In the data rows, 128 means zero.
Every row has a hidden score. In each pair, how much higher is the second row's than the first's? 10 means about the same, 20 much higher and 0 much lower. The score is a weighted sum of the row's numbers plus the product of two more (or one squared), each taken from its middle value.
[155  94 146 205 158  63  92  67  42 203  17 129 150  72 104 196]
[187 114 147  77  48 109 142  58 100 149 186 167  97 197  77 134] 17
[157 164 104 104  90  74  72  97 119  98 152  86 135 154 120 134]
[ 95 129 120 167 173 155 136 187 139 119 109 124 156  96 158 128] 9
[128 164 102  92 111 126 113 121 170  98 184 102 137 152 174 115]
[118 143 126 161 129 129 117 131 115 159  70 114 136 140 133 130] 10
[141 166 101  88 105 103  71 111 163  75  89  47 126 139 138 107]
[146 154 111 120 131 141 138 104 153 142 184 162 150 148 148 132] 4
[ 43  37 191 171 162 183 170 200 176  57  68 106  60  53 132  55]
[161 173  93 108 143  85  72  96 105 160 102 102 184 126 138 175] 6
[ 81 151 123 126 168 121 114 167 159 102 161  89 131 104 184 116]
[ 97 179  76  62  98 159  82 141 227  55 120  44 153 150 205  73] 14
[105  84 171 210 169 102 157 121  62 199 107 186 108  86  97 165]
[107 112 130  99 125 169 142 167 168  72 134 109 112 118 134  83] 17
[115 190  77 132 162  86  70 137 131 128 160  97 194 110 182 164]
[ 53 132 143 152 158 124 116 188 143 108 139 100 119 107 155 107] 11
[122 104 137  69 116 174 148 151 175  58 147  88  91 118 150  67]
[122  91 170 173 156 127 147 114 101 179  61 155 110 105  97 143] 5
[ 42 152 109 143 188 145 107 191 196  86  72  41 130  73 222  97]
[ 90 174  99 152 149 120 102 161 157 109 149  92 153 126 190 124] 10
[ 46 109 142 158 198 180 173 174 172 140  77 125  98  66 176  95]
[135 100 138 145 106 165 181 140 130 146 130 176 126 154 126 138] 12
[134 149 133 143 127  87  86 128 142  87 136  83 128 135 134 128]
[122  44 225 177 156 151 182 112 112 159 131 194  73 104  77 105] 9
[ 99 148 130 150 151 118 127 154 123 145 157 128 138 130 156 138]
[127  34 208 124 116 179 176  86 145 162  91 187  94 124  91  97] 10
[ 94 121 112 124 137 182 162 173 161 123 143 153 152 124 163 118]
[152 139 141 151 141 121 140 109 117 145 153 154 113 137 105 129] 13
[137 158  92 241 202  18  61 154  11 180  40 108 201  56 108 252]
[116 117 138 184 127 148 149 171 109 143 100 136 142 143 141 138] 12
[160 125 125 127 119 157 161 131 112 144 139 154 131 149 123 131]
[146 131 117 134 120 151 157 142 121 153 144 167 159 155 135 156] 9
[247 115 140  73  39 122 136   4 106 162 118 179 106 205  33 133]
[150 123 125 106 107 160 162 138 124 128 147 137 119 154 133 119] 6
[155 120 124  96  97 168 160 130 131 124 153 148 124 161 122 112]
[117  81 140  80  77 198 176 136 162  99 148 154  98 149 122  73] 10
[ 96 155 119 131 131 122 115 154 173  80 151  82 113 132 171 102]
[151 140 125 123  96 109 117  98 106 169  95 139 139 168 103 156] 8
[162 232   0  32  59 116  89  65 183 113 225 121 201 183 210 155]
[ 88 142 122  79 150 167 116 152 198  77 111  82 110 106 146  63] 17
[138 163  99 108 115 153 131 112 162 149 120 133 154 164 157 130]
[128 171 107 160 168  59  73 132 103 133 135 112 167 104 123 178] 10
[208 186  68  38  57 133  92  48 152 132 149 121 168 201 127 127]
[165 142 106 181 163  84 125 127  38 195 100 166 170 106  93 212] 5
[129 139 128  86  73 138 131 117 181  83 181 115 105 181 142  93]
[ 85 122 107 127 140 179 174 177 140 136 137 156 132 115 155 119] 4
[167 125 140  99  88 122 137  80 120 142 179 177 115 169  75 126]
[ 89 177  99 172 164  98 100 165 133 145 148 119 183 125 184 171] 6
[181 139 110 112  95  97 128  58  80 175 167 195 131 153  62 161]
[158 192  63  96  89 105  89  91 140 134 187 133 188 175 159 156] 10
[148 136 113 177 145 121 138 142  74 178 109 178 167 128  93 178]
[141 152 104 210 181  29  75 155  29 175  68 123 196  85 101 248] 8
[152 110 145 103  96 143 151  84 122 155 181 190 118 158  91 118]
[ 30 102 125 127 198 163 128 220 180  70 112  85 139  37 194  98] 9
[ 92 119 128 148 170 152 147 186 136 111 114 107 128  91 165 121]
[ 87 164 103 114 122 140 116 158 183  97 175 108 146 149 183 108] 10
[158 127 122 120 117 147 171 132 117 141 144 159 120 151 117 144]
[110 124 124 189 135 130 160 172  82 161  94 149 125 131 119 157] 8
[127 131 120  41  71 157 138 105 197  66 201 123  88 164 129  65]
[144 145 130 120  94 124 103 111 116 133 165 133 143 171 116 113] 8
[107  70 214 218 194 119 162 142  73 171 101 170  75  79  69 123]
[104  14 220 112 109 202 211  95 167 110 151 202  21 105  65  34] 8
[103  30 227 196 214 151 174 171  86 132  69 145  69  36  75 103]
[179  89 169 153 106 117 154 116  49 168 108 177 106 152  38 152] 7
[133 167 109 147 142  43  56 124 100 113 128  73 158 114 140 173]
[148 128 134 143 103 116  93 150 136  77 102  89 147 149 115 125] 15
[ 92 153 122 128 179 130 115 158 174  84 157  84 120  90 177  99]
[ 27 182  69 159 190 155 113 200 188 114  72  54 154  77 250 110] 5
[ 91  76 197 165 166 170 162 149 159 114  57 111  60  94 115  68]
[127 162  85 122 108 125 113 161 163  68 120  78 138 142 160 127] 11
[100 119 139 120 127 177 147 134 156 142  99 133 116 135 139  88]
[106 146 106 149 178  85  80 180 115 102 102  83 178  77 149 174] 10
[137  52 234 179 159  94 152 114  49 171 115 182  62 100  15 133]
[143 121 130 102  82 149 143 145 110 135 149 147 138 178 110 128] 8
[134 112 148 125 115 102  99 159 120  83 108  80 131 131 120 135]
[ 83  25 240 123 163 177 203 140 138 117 149 171  14  79  69  48] 11
[254 197  35  65   3   0   0   0  99  81 143  55 183 188 116 197]
[126 168 103 137 110  89  99 127 111 146 159 142 162 160 121 164] 12
[175 197  56  94  77  70  53  72 122 110 163  91 178 163 146 155]
[125 136 134 105  86 133 139 124 146 112 172 130  98 174 123 102] 12
[137 164 105 135 125 129 119 116 117 150 165 145 148 149 134 126]
[ 96 142 124  99 153 161 133 145 175 102 182 129 123 114 152  83] 12
[121 153 120 110 108  98 107 131 148  94 161  98 117 150 138 126]
[122 132 147 143  99 137 140 133 154 113 156 141 109 173 120 106] 11
[133 129 131 110 117 164 144 110 145 149 108 143 119 148 118 102]
[ 70 140 127 130 186  64  47 166 154  45 116  17 129  45 177 117] 12
[239 137 126  93  61  81 103  20  69 167  95 135 115 182  49 157]
[122  91 150 142 152 135 169  95 104 179 153 208 107  95  92 139] 5
[ 61 161 111 151 199 151 127 183 179 103 154  99 137  81 202  99]
[138 121 146 139 159 121 146 108 104 169 163 178 125 112 103 145] 9
[155 159  84  83  99 157 145 134 146 110 162 135 139 162 133 121]
[140 148 133 147 125  57  67 121  78 135 133  99 152 135 110 162] 7
[ 96  94 159 152 110 181 170 130 167 140  78 149  96 146 130  90]
[ 49  67 211 255 255  55  99 185  33 188  37 145 135   0  82 185] 6
[140 139 124 122 136 143 143 105 138 144 174 180 130 134 103 119]
[140 116 140  98 101 124 150 151 153  74 136  92  90 150 136 126] 13
[ 84 147  93 122 147 145 127 189 179  66 122  77 135 101 189 114]
[127  95 182  89 126 138 142 121 149 100 177 136  82 132  96  86] 12
[ 85 119 151 118 118 159 137 156 173  96  85  84  84 138 142  72]
[146 211  32 127 131 127 116 149 126 144 149 122 205 150 190 179] 6
[ 58 158 109 129 161 134  92 181 187  72 151  75 145  99 190  91]
[176 168  89  60  80 110 102  75 124 165 142 137 173 185 127 167] 8
[152 181  88 130 142  53  64 105  93 140 151  99 178 121 146 185]
[ 88 123 125 140 154 168 163 137 155 166  97 148 129 114 167 125] 8
[122 202  37 149 134  88  54 164 126 101 105  65 221 120 193 178]
[  0 121  76 155 235 164 100 238 227   8  63   0 132   0 255  65] 13
[152  53 211  27  82 154 159  82 170  50 187 119   7 135  58  28]
[135 157 116 103 141  99 104 119 127 122 174 105 138 125 152 138] 2
[ 35 110 113 208 187 104  86 211 163  42  31  25 133  24 203 122]
[110 103 145 161 179 140 164 116 114 182  72 158 106  80 122 141] 6
[111 138 145 143 133 104 109 145 112 126 145 107 121 136 130 124]
[148 167 103 163 135  89 102 107  84 169 143 150 160 138 112 167] 9
[137 149 116  81 102 123 128 110 144 113 187 115 111 155 148 114]
[153 195  41  56  86 136  94 134 162  77 166  80 174 161 176 123] 13
[ 91 108 130 120 128  84  69 175 147  31  81  29 122  80 143 120]
[197  79 167 139 118 127 172  89  78 167 124 199 112 138  54 164] 8
[108 131 115 108 117 177 160 120 170 154 117 155 130 147 154 113]
[126 125 116  41  63 189 157  96 226  56 203 121  78 167 158  39] 15
[162 107 158 125 143 117 143 140  85 141 131 149 121 127  77 153]
[134 154 119 162 146  92 112 121  92 168 147 159 156 131 109 169] 7
[165 155  90  48  81 146 114 126 168  69 171 103 144 167 133 108]
[158 156 107  77  47 148 123  93 166 110 118  94 113 208 144  95] 8
[119 123 169 177 172  99  96 146  97 127 119 113 123 101  95 118]
[ 88  91 147 159 199 170 180 178 140 132 115 165 119  63 132 125] 6
[192 129 131 114  92 118 138 112  93 139 141 167 134 174  58 156]
[106 121 152 114 127 153 139 143 149 132 102 107 107 143 141 100] 6
[114 107 150 152 162 134 136 173 118 109 104 120 119  97 110 124]
[ 76  56 155 106 130 208 183 158 177  76 117 142  71  79 123  47] 7
[112  93 165 192 195 109 149 175  72 142  77 124 100  65 100 153]
[ 29  91 126 136 144 189 158 210 221  34  97  73  92  73 207  61] 9
[129 156 115 149 137 125 117 125 121 150  78  96 131 135 152 131]
[ 67   0 232 178 177 189 221 162 119 139  79 184  50  40  99  91] 10
[ 58  79 163 187 199 173 168 152 134 174  55 159 110  55 138 109]
[147  73 152 142 137 157 163  60 114 194  79 184 120  98 117 132] 9
[164 144 119 143 105 114 136  86 112 166 163 178 141 165 109 156]
[111  79 163  92 121 185 186 103 147 148 187 186  89 124 130  81] 9
[138 109 130  73  71 172 165 137 173  63 145 116  73 161 113  73]
[ 96 135 122 137 156 180 148 139 175 134  93 125 125 114 164  91] 6
[156 114 155 128 111 140 175  93 110 156 166 147  78 155 135 114]
[159 124 140 122 104 117 134 144 108 126 135 128 137 166 114 156] 13
[129 121 156 126 116 159 121 125 160 101  81  90  97 144 119  67]
[136 127 128 126 143 134 150 156 104 145 139 151 138 130 114 153] 5
[160 131 131 115  92 135 120  88 104 167  97 142 131 166  93 122]
[138 121 163 121 114 115 114 120 139  74 139  92  68 135  90  76] 15
[126 166 109 166 143  66  70 131  81 159 136 122 185 129 130 181]
[155  21 222 117 106 147 201  58  92 168 152 212  38 117  49 102] 14
[135 143 105  84 105 144 134 153 139  98 151 119 129 150 123 117]
[149 191  72 117 119 102  80 106 140 143 102 103 187 153 156 165] 9
[140 142 114 126 136 161 173  99 149 152 179 169 114 136 156 116]
[134  72 171 152 138 160 176 141  89 155 111 182 101 113  72 120] 12
[151  70 201 146 134 132 169  93  97 161 148 188  77 127  64 117]
[118  64 172  85  98 206 179  92 194 102 101 136  57 126 124  40] 9
[101   0 255 200 194 159 214  87  90 181  14 199  10  15  35  95]
[167   1 255  62  51 152 189  61 124 111 176 197   7 167   0  59] 17
[138 144 126 141 118 134 132 113 118 155 163 162 138 156 119 125]
[144 111 139  83  89 156 144 141 162  61 138  95  88 151 121  82] 15
[103 121 153 141 129 151 150 144 135 136 159 149 107 144 127  99]
[ 69  49 172 204 193 147 159 120  88 206  30 167 117  34 133 137] 3
[126 116 137 118 155 159 148 161 128 120 137 121 129 110 148 115]
[161 152 130 139 111  83  84 104 114 130 153 124 161 161 115 156] 10
[131 114 142  41  71 155 138 103 202  57 199 107  81 164 141  62]
[ 62 125 113 157 184 148 126 204 186  63  97  80 138  63 189 113] 8
[114 105 153  87 107 176 182 120 193 115 121 132  72 152 141  89]
[130 167  95  99 110 136 119 117 157 117 183 145 142 155 129 114] 11
[ 67 137 119 167 199 154 142 164 126 165  69 114 124  69 169 117]
[141 160 113  95 100 127 115 117 169 104 108  92 118 167 135 116] 18
[162 147 114 135 115 105 118 142  99 125 122 127 145 152  97 161]
[175 145 118  81  65 112 126  76 137 120 187 142 115 188 110 128] 8
[150 136 135 117 130 113 135 103 103 151 170 156 113 137  98 134]
[216  43 176 114  79 148 186  45  74 167 124 220  87 140  28 134] 10
[149 169  93 127 148  99 103 101  85 174 167 143 167 121 139 161]
[171  53 197  73  63 181 194  57 158 121 111 157  27 167  70  61] 17
[127 106 117  75 113 193 179 133 160 111 161 143 110 127 157  90]
[131 130 117 125 127 179 169  99 168 144 179 183 127 138 151 101] 10
[139 147 123 160 140  99 116 113  78 177 145 154 148 132 115 159]
[150 113 162  94 108 139 144 105 118 143 107 123  82 154  91 103] 14
[111  83 186 128 139 173 179 126 154 119 160 164  65 121 102  69]
[111 116 124 146 168 169 172 163 116 149 125 155 127  96 141 125] 6
[166 123 155 106  80 125 122  93 139 106 167 126 103 179 104  99]
[ 93 105 145 152 187 146 158 185 137 110 111 132 113  74 126 127] 8
[131 150 125 122 104  99  96 124 104 136 159 112 142 159 131 134]
[ 69  79 196 162 183 174 176 169 167 118 147 144  82  91 148  78] 14
[158 156 108 159  99 105 120  93  93 170 147 172 149 169  98 156]
[242 110 125 116  87 115 144  46  59 181 137 206 148 161  44 178] 10
[165 110 139 100  89 157 168 124 147 107 149 157 106 169  96 118]
[125 177  97 195 156  38  55 131  83 132  99  92 166 103 121 186] 7
[149  73 168 143 111 156 180 125  95 155 119 190 103 138  70 130]
[105 112 143 161 188 134 149 181 123 118 107 116 121  79 142 138] 11
[ 30  39 196 123 177 226 184 161 234  40 133 104  29  36 175   0]
[167 186  63  96  83 120  92 131 146  94 147  94 184 177 160 147] 10
[135 141 106 155 128 152 164 152 108 154 124 146 137 143 149 145]
[168 159 111 116 132 103 113  90 109 148 172 148 144 138 111 148] 12
[101 118 150 150 151 168 136 142 144 138  76 112 114 116 142  84]
[170 147  87  13   0 128  82 110 198  11 166  54 132 212 141  88] 17
[ 97 121 163 152 155 109 107 157 103 138 142 127 131 117 109 124]
[200 104 140  92  75 109 143  32  93 166 176 209 112 161  46 146] 9
[124 162 112 149 141  23  24 129  87 111 118  57 181 105 140 183]
[126 108 152 121 113 117 136 165 135  94 125 110 116 144 118 141] 14
[109 105 135  69 117 201 185 108 214  85 195 146  71 123 163  47]
[114 158 118 144 146 115 118 141 125 140 158 136 144 133 136 137] 8
[180  77 181 113 102 124 152  60  94 176  93 176  92 145  50 137]
[103 113 131 181 175  55  59 170  94  72  45  42 137  44 122 157] 13
[ 98 183  81 109 134  97  92 147 162  97 168  87 154 128 184 142]
[ 81 131 146 123 143 135 125 165 179  80 158  99 106 122 155  93] 13
[111 149 133 166 146  77  82 146 116 105 119  87 129 115 122 137]
[165 107 147  97 113 109 109  72  78 188 104 142 146 135 101 155] 2
[160 177  94 181 164  36  60  99  64 171 123 133 196 107 111 215]
[181 169  89  74  56  89  90  68 140 112 187 128 154 192 121 149] 13
[141 133 127 157 130 127 125 156 101 119 103 112 130 132 115 130]
[ 85  97 132  31  72 158 107 171 238   0 143  34  89 128 162  44] 9
[124 135  89 140 134 168 157 142 116 179 143 185 190 131 164 160]
[119  67 177 115 134 183 185  99 148 154  96 166  74 110 109  87] 13
[156 186  56  80  96 145 123 135 143 114 167 123 169 168 154 137]
[136 150  88 116 104 151 147  91 122 179 103 163 132 148 122 131] 8
[103 138 138 133 134 148 113 149 169 104  83  80 120 134 153  91]
[109 107 182 150 159 115 130 149 113 128 143 131  98 115  99 114] 10
[146 149 127 148 102 111 134 111 107 151 153 142 120 170 123 140]
[ 32 104 136 222 228 149 140 176 113 191  33 132 147  29 183 139] 4
[130 175  73 105 105 123 101 162 127 123 151 115 194 164 159 160]
[ 89 135 117  60  89 173 152 137 212  66 195 112  85 153 167  58] 10
[147 134  99  51  77 178 156 129 178  80 173 103 115 166 176  89]
[112  26 234 205 165 133 178 167  94 119  60 147  53  81  55 115] 15
[ 94 130 148 128 165  86 102 155 150  65 132  61  83  83 138 109]
[ 93 153 122 158 183  69  45 155 140  69 110  45 150  64 155 127] 8
[161 166  90 157 165  99 110 141  82 174 130 157 207 122 128 209]
[120 170  79 139 155 139 126 170 145 106 125 100 157 114 175 138] 13
[115 160 118 133 136  91  84 141 134 110 152  99 153 131 144 140]
[147 103 185 136 149  89 116 115  88 150 154 153 120 123  71 149] 11
[128 140 139 141 145 122 128 129 123 141 160 146 129 134 119 129]
[112  62 207 190 183 140 144 125  90 177  44 131 100  77 110 116] 7
[148 158 101 146 132  96 117 153  91 156 130 139 182 149 129 198]
[242 180  63  63  24  63  53   7  87 170 120 131 202 214  95 198] 11
[154 219   2  92  68  50   8 122 144  60 117  16 238 151 218 192]
[123 157 111 120 148 133 135 128 141 154 107 119 133 131 154 142] 10
[159 176  87  79  86 142 108  95 156 123 121 103 141 177 141 109]
[122 131 122  79  83 170 164 112 193  97 194 154  96 170 137  81] 7
[140 178  87 120 112  61  35 109 156  61 135  63 169 127 139 140]
[115 163 113 133 131 131 110 140 169 105 165 115 151 146 164 116] 7
[153 153 120 142 123  91 111 104  86 163 154 142 142 147 114 158]
[134 165 115 150 158  74  76 127 130 105 138  96 153 111 132 153] 14
[105 138 140 130 143 130 138 148 161  95 155 115  91 125 131 100]
[146  91 155  83  78 162 173 134 120 120 153 138  89 168 114 105] 8
[ 76 143 136 157 171 115 126 175 141 131 152 120 138 113 166 141]
[180 193  61 111  73  89  89  70 112 158 178 151 191 189 136 178] 10
[125 117 155 111 125 144 151 122 132 135 176 145 101 142 128 103]
[ 99 102 138 185 188 143 170 172  77 181 101 167 134  77 130 160] 6
[ 64 159 107 163 170 144 115 178 171 117  69  73 139 102 196 112]
[117 101 149 137 133 151 146 110 116 179  87 163 126 122 109 126] 7
[170 142 104  99  89 159 148  67 134 171 118 150 134 170 143 124]
[137 149 103 119 108 153 155 101 142 160 184 175 141 161 152 128] 10
[155 161 108 134 158  63  72 100  64 174 154 131 184 109 121 186]
[ 83  92 146 124 162 169 181 182 158  94 123 108  81  83 168  98] 15
[ 99 150 121 141 154 146 145 149 141 143 167 133 131 128 175 118]
[156 162  82  83  89 147 148 135 146 121 170 141 151 180 146 145] 13
[229 117 148 106  67 100 131  83  86 133 139 170 126 194  29 165]
[138  85 164 106  91 165 176 142 166  76 132 120  72 153 122  91] 8
[100 119 126 220 204 102 103 123  80 196  25 131 167  49 141 174]
[156  84 165 121 114 120 162 128  72 175 140 185 129 147  79 175] 13
[140 190  67 108 121  58  36 105 148  70 142  56 172 115 159 147]
[ 96 177  94 146 138  92  87 155 129 122 147  88 161 131 181 149] 6
[133 174  94 124  96 102 107 120 126 133 165 119 147 171 151 146]
[118 121 132 118 113 129 123 167 149  72 118  86 117 133 136 115] 14
[ 64 143 115 156 168 186 154 168 163 137 158 148 132 107 178  82]
[106 152  96 120 123 131 119 179 139 105 133 107 157 138 154 140] 12
[106 167 101 118 129 114  91 142 164  74 150  65 126 124 175  99]
[156 108 137  90  83 163 174 127 144 112 154 149 101 170 115 114] 10
[191 165  91  89  84  99  87 114  94 129 152 129 185 179  96 168]
[211 100 145 142  80 104 139  79  40 195 123 183 154 175  75 191] 2
[158  93 166  75  84 140 150 135 174  56 149 106  86 163 109 105]
[109 186  73 140 151 125  95 136 135 160  93 117 188 126 163 154] 5
[134 139 106 108 103 160 157 151 140 113 144 132 122 156 137 116]
[ 15 157  46 138 198 120  50 217 217   0  68   0 170   0 255  97] 10
[163 115 155 115  91 135 140  91 112 154  95 141  95 170  77 115]
[155 132 107 142 129 145 146 127  91 174 133 189 170 137 101 161] 7
[133 120 119  98  73 171 165 144 160  95 145 143 107 175 118 100]
[ 90 182  84 159 179 100 117 157 109 158 150 128 153 100 162 162] 3
[164 136 130 113  94 123 143  88 119 155 100 156 102 169  69 136]
[150 112 134 111 121 130 138  79 105 185 102 171 134 130  96 149] 4
[120  80 185 137 166 137 158 118  98 172  80 142  83  93  97 120]
[ 65  80 175 124 121 193 144 156 208  75  75  83  79 117 161  37] 13
[144 150 102 117 110 136 141 150 109 137 143 133 143 159 133 145]
[155 230  14 154 132  29  19  88  92 161 140 110 255 123 177 235] 5
[125 160 106  87 112 142 125 126 150 135 122 106 130 159 151 118]
[ 96 148 127 125 150 139 127 154 161 116 172 117 136 128 172 113] 10
[ 91  71 206 172 189 152 174 150 120 146 136 176  75  82  85  95]
[ 73 112 130 165 188 132 115 196 135  86  83  78 130  53 159 115] 9
[134 156 114  97 103 109 105 118 141 111 176 103 135 157 155 126]
[126  49 183  60  75 192 186  79 146 148 121 183  63 147  75  68] 8
[103 187  78 138 138 125 119 145 145 133 165 134 154 138 159 135]
[109 142 108 141 140 110  91 175 133  84 103  93 157 108 125 138] 14
[ 98 144 132 141 138 131 135 153 148 120 158 143 118 137 120 115]
[155 115 161 151 136 100 119 100  71 175 148 162 134 133  88 150] 8
[ 79 167  71 114 155 151 118 196 175  91 142  84 177 108 221 133]
[119 106 168 160 151 128 141 128 115 162 152 182 133 125  99 137] 11
[ 74 142 122 130 124 171 137 164 185 120 177 147 153 153 175  98]
[222 196  54  94  62  39  28  31  93 139 167 128 220 179 104 200] 11
[ 33 111 109 213 240  66  34 210 116  67  19   0 183   0 226 156]
[ 92 106 142 133 160 143 147 184 124 110 117 119 112  93 125 119] 9
[102 127 141 170 151 151 143 143 140 153  71 129 121 123 137 117]
[ 37 148 117 134 182 137 127 196 221  47 146  62 101  76 212  88] 10
[187  89 187 114  97  90 125  68  59 164 157 173  96 154  31 138]
[255 173  66  48  13  54  51  26  52 158 170 156 225 228  56 218] 11
[ 92  98 149 145 148 133 125 181 160  54  88  74  98  86 137  99]
[153 152 105 114  97 124 106 145 126 103 133 108 158 164 126 136] 9
[ 96 111 139 169 136 125 147 184  90 156 108 160 143 129 105 165]
[170 109 143 134 127 124 140  68  98 182  85 168 120 127  79 147] 12
[135  98 143 131  91 176 154  88 131 171  90 165 121 154 119 100]
[112  99 137 134 116 171 172 157 125 144 132 175 129 139 116 124] 10
[106 137  93 150 135 177 169 163 139 135 123 164 135 123 137 119]
[108   0 220 127 130 201 208 130 148  92  98 163  30  74  79  48] 13
[106 165 110 144 149 128 129 148 164 117 163 132 139 134 155 129]
[178 117 134  99  55 135 159 115 107 131 146 163 109 200  73 138] 12
[196 138 134  98  76  64  86  64  81 140 165 139 136 174  67 161]
[110 121 124 117 116 160 162 169 160 117 149 155 141 151 140 136] 8
[135 165  75 142 162 134 144 150  91 178 139 171 179 114 136 180]
[152 145 114 129  92 111 114 148 100 131 129 119 159 175 124 160] 13
[ 79 120 140 119 161 160 138 155 137 160 104 132 134 108 146 112]
[129 146 103 110  90 146 122 159 155  83 133  91 139 163 158 112] 16
[156  76 186  95  55 156 179  81 140 115 170 182  43 184  48  72]
[156 106 137 119 109 134 149  71  99 188  94 164 117 137 104 142] 3
[133 126 130 119  99 120 124 159 135  88 123 119 124 154  95 133]
[ 19 120  97 153 202 135 101 221 177  45  73  28 132  12 227 100] 5
[129 159  88 127 122 104  62 157 122  78 102  53 172 118 156 129]
[160 187  50  93  81  21   0  68 152  16 110   0 164 105 161 133] 12
[131 117 110  21  23 209 143  79 246  49 134  90  82 188 165  20]
[138 110 126 155 118 170 186 136 121 142 115 168 105 136 117 120] 6
[126 146 119 122 112 122 132 121 120 157 176 161 143 159 129 143]
[117 134 108 127 145 173 152 162 131 131 137 125 144 120 173 114] 10
[175  92 150  48  59 167 171 106 166  67 162 133  63 173  83  77]
[103  62 214 157 168 163 183 137 132 131 141 172  55  95  80  76] 8
[143 133 120 103  94 132 142 149 114 121 143 141 124 166  95 137]
[134  19 242 155 119 140 175 148  83 133  97 171  66 126  30 114] 11
[198 146 104  61  48 120 125 101 109 130 174 142 152 210 104 156]
[164 146 113 123 109 140 140  84 123 166  99 141 126 157 123 131] 9
[159 116 128  98  80 171 160 124 139 114 148 144 117 173 120 103]
[194 191  57  84  84 114  89 107 130 103 154 105 184 175 139 152] 11
[ 40  89 142 182 206 141  95 210 162  55  57  50 139  16 187  91]
[128 179  83 119 107  64  32 117 139  74 134  37 172 129 179 136] 7
[146 117 142 104  82 129 158  95 114 166 106 149  92 175  98 137]
[101 152 115 184 181 140 124 146 134 159  65 115 149  99 163 133] 11
[132 110 132 148 106 174 175 146 157 118 125 155 124 155 140 119]
[132 130 127 171 163 114 142 162  77 162 108 149 144 112 110 174] 8
[ 92 203  53 125 132  96  83 148 153 100 153  70 161 123 206 139]
[180  94 153 125  98 133 147  53 103 184  91 171 118 149  90 143] 9
[127 104 169 186 154 124 164 121  98 173 133 172 103 122 111 141]
[110 125 145 145 169 123 112 136 103 169  80 124 144 101 120 138] 9
[118 172  73 126 120 126  79 167 125  99 117  74 184 131 172 128]
[ 47 117 160 186 185 127 120 193 149  90 108  82  95  74 155  87] 11
[149  81 151  59  51 189 164 118 175  65 152 126  80 171 109  57]
[142  93 168 123  95 135 152 150 122 103 123 115  95 159 111 120] 8
